[[-39 -14 -10]
 [ 23   9   2]
 [-19 -35 -19]
 [-21 -35 -19]
 [-15 -12  -4]]
->
[[ 23   9   2]
 [-19 -35 -19]]

[[ 27   4   0]
 [ 10  -1 -22]
 [-41  16  10]
 [ 26   9   2]
 [ 24  23   9]]
->
[[ 10  -1 -22]
 [-41  16  10]]

[[ -5  24  32  21 -27]
 [-12 -44 -38 -27  34]
 [-30 -17   8  21  19]]
->
[[-12 -44 -38]
 [-30 -17   8]]

[[-27  23 -25]
 [-46  -2 -28]
 [-47 -21 -14]
 [-44 -21 -12]
 [-47 -22 -16]]
->
[[-46  -2 -28]
 [-47 -21 -14]]

[[-22  -7  12 -11]
 [ -7 -10  26  28]
 [-27  -1 -43  21]
 [-17  22  11  12]]
->
[[ -7 -10  26]
 [-27  -1 -43]]

[[ 24 -14 -39]
 [ 16  -9 -28]
 [ 19 -24 -39]]
->
[[ 16  -9 -28]
 [ 19 -24 -39]]

[[ 14  -2 -25  -8]
 [ -4  -9 -37  -1]
 [ -3  -7 -37  -1]
 [ 13  -6 -25 -10]
 [ 12  -7 -26 -10]]
->
[[ -4  -9 -37]
 [ -3  -7 -37]]

[[  8  -3  -4  44]
 [-38  42  45  21]
 [-25  39  31  14]]
->
[[-38  42  45]
 [-25  39  31]]
---
[[-24  18]
 [-19  40]]
->
[ 18 -19]

[[  6 -39 -32]
 [ 40 -18  30]]
->
[-32 -18]

[[ 43 -17]
 [  4 -33]
 [ -4  22]]
->
[-17   4]

[[ 31  41 -18]
 [-24 -37  20]
 [-33 -43 -24]
 [ 10  20 -17]]
->
[-18 -37 -33]

[[37  9]
 [-3 29]]
->
[ 9 -3]

[[-10  -5 -37  14  21]
 [-12 -35 -18  -7 -16]
 [  9 -17 -42  16  16]]
->
[ 21  -7 -42]

[[-13  41]
 [-15   6]]
->
[ 41 -15]
---
[[-31   3 -27 -24 -28 -34  22 -23  23 -27   0 -34  21  22]
 [-40 -45 -29 -12 -28 -36  11  -8  13 -30 -29 -33   9  13]]
->
[[-40 -45 -29 -12 -28 -36  11  -8  13 -30 -29 -33   9  13]
 [-31   3 -27 -24 -28 -34  22 -23  23 -27   0 -34  21  22]]

[[30 39 32 43]
 [44 37 44 39]]
->
[[44 37 44 39]
 [30 39 32 43]]

[[-13   9 -31   7 -18  37   5   3  -5   7 -20  19  -9]
 [ -4   7 -14   2 -10  19  -5   4  -1  -1  -4   7  -4]]
->
[[ -4   7 -14   2 -10  19  -5   4  -1  -1  -4   7  -4]
 [-13   9 -31   7 -18  37   5   3  -5   7 -20  19  -9]]

[[-29  44 -19  -6  15 -37  34  42 -26   5  -1]
 [ 22   0 -14  28  -6  19 -36 -12  -3 -27   6]]
->
[[ 22   0 -14  28  -6  19 -36 -12  -3 -27   6]
 [-29  44 -19  -6  15 -37  34  42 -26   5  -1]]

[[ 14  18   8  26  -5 -27   2   8  35  17 -17  16]
 [ 12 -15 -13 -15  14  17  19  -3  -5  -1  -8 -10]]
->
[[ 12 -15 -13 -15  14  17  19  -3  -5  -1  -8 -10]
 [ 14  18   8  26  -5 -27   2   8  35  17 -17  16]]

[[ 34  31  16  19  11   3  -2  17]
 [-16 -10 -33 -28   1 -22  14  -5]]
->
[[-16 -10 -33 -28   1 -22  14  -5]
 [ 34  31  16  19  11   3  -2  17]]

[[19 33 36]
 [16 29 34]]
->
[[16 29 34]
 [19 33 36]]

[[ 18   0  23  -9   1   7  -2 -28   9   9 -26   9  -8   0   1  39]
 [ 14  -7  26 -20   3   5  -4 -29   6   9 -23  12   0   2   8  40]]
->
[[ 14  -7  26 -20   3   5  -4 -29   6   9 -23  12   0   2   8  40]
 [ 18   0  23  -9   1   7  -2 -28   9   9 -26   9  -8   0   1  39]]

[[17  1  7 11 -9 38 39]
 [ 1  0  3  1  3  0  0]]
->
[[ 1  0  3  1  3  0  0]
 [17  1  7 11 -9 38 39]]
